Look-ups in named tables: a row name and a column name give one cell, copied from the table.

rarun =
|  | fegut | vinof | rim |
|---|---|---|---|
| ziz | 0.670 | 0.366 | 0.155 |
| befufu | 0.631 | 0.791 | 0.449 |
| tas | 0.716 | 0.533 | 0.329 |
| sema | 0.442 | 0.499 | 0.282 |
| vamol | 0.736 | 0.509 | 0.328 |
| rezon | 0.590 | 0.599 | 0.414 |
| demu | 0.844 | 0.427 | 0.511 |

What is the vinof of rezon in rarun?
0.599
What is the rim of rezon in rarun?
0.414
What is the fegut of sema in rarun?
0.442
What is the vinof of vamol in rarun?
0.509
What is the rim of sema in rarun?
0.282
What is the fegut of ziz in rarun?
0.670
What is the fegut of befufu in rarun?
0.631
What is the rim of vamol in rarun?
0.328
What is the vinof of ziz in rarun?
0.366
What is the fegut of rezon in rarun?
0.590
What is the fegut of vamol in rarun?
0.736
What is the vinof of befufu in rarun?
0.791

duna.tsv
	neb	nom	bezukib	veno	duzo	kada	nepa	vav
rosoz	166	104	131	95	118	8	127	100
rodede	184	90	142	66	117	8	128	75
venu	167	106	140	101	121	8	136	100
ripip	43	203	115	251	173	8	140	238
tevav	97	166	122	186	151	8	139	177
vuf	93	161	126	183	148	8	128	176
kis	75	175	119	201	154	8	139	190
vom	181	92	139	74	109	8	127	76
fon	117	146	135	149	137	8	132	156
redese	123	138	125	137	131	8	131	138
muk	44	197	119	241	172	8	142	230
kadepuz	166	107	138	95	121	8	130	94
razetan	201	83	153	46	102	8	124	56

What is the neb of ripip in duna?
43
What is the duzo of kis in duna?
154
What is the nepa of vom in duna?
127
What is the duzo of vuf in duna?
148
What is the veno of vom in duna?
74
What is the veno of ripip in duna?
251
What is the nepa of muk in duna?
142
What is the neb of muk in duna?
44
What is the neb of fon in duna?
117
What is the nom of tevav in duna?
166
What is the vav of rodede in duna?
75
What is the nepa of fon in duna?
132
What is the kada of kis in duna?
8
What is the veno of vuf in duna?
183
What is the vav of kadepuz in duna?
94
What is the bezukib of muk in duna?
119
What is the kada of ripip in duna?
8

sakebad:
,nipobo,gur,kebe,duponur,tirara,nul,kopi
lilagu,0.68,0.54,0.59,0.51,0.94,0.77,0.70
fipur,0.70,0.68,0.74,0.58,0.53,0.59,0.62
rofebag,0.56,0.70,0.62,0.67,0.42,0.57,0.63
sifin,0.58,0.62,0.74,0.61,0.67,0.63,0.64
retu,0.26,0.46,0.52,0.79,0.81,0.62,0.41
giz,0.38,0.69,0.64,0.73,0.46,0.60,0.60
diniz,0.40,0.63,0.59,0.74,0.53,0.57,0.55
belami,0.63,0.70,0.57,0.62,0.46,0.63,0.68
gomozi,0.56,0.78,0.90,0.61,0.25,0.47,0.64
malalu,0.65,0.57,0.57,0.58,0.81,0.71,0.68
pudedul,0.58,0.62,0.57,0.62,0.74,0.74,0.71
vul,0.58,0.62,0.81,0.55,0.77,0.71,0.66
teb,0.58,0.68,0.90,0.61,0.53,0.57,0.64
pazupe,0.47,0.66,0.57,0.71,0.53,0.59,0.62

pazupe, nul -> 0.59
giz, nul -> 0.60
diniz, nul -> 0.57
fipur, nipobo -> 0.70
belami, tirara -> 0.46
gomozi, tirara -> 0.25
diniz, nipobo -> 0.40
gomozi, kebe -> 0.90
retu, kebe -> 0.52
sifin, nul -> 0.63
pudedul, kopi -> 0.71
retu, nipobo -> 0.26
pazupe, kebe -> 0.57
rofebag, kebe -> 0.62
belami, duponur -> 0.62
belami, kebe -> 0.57
fipur, tirara -> 0.53
vul, kopi -> 0.66

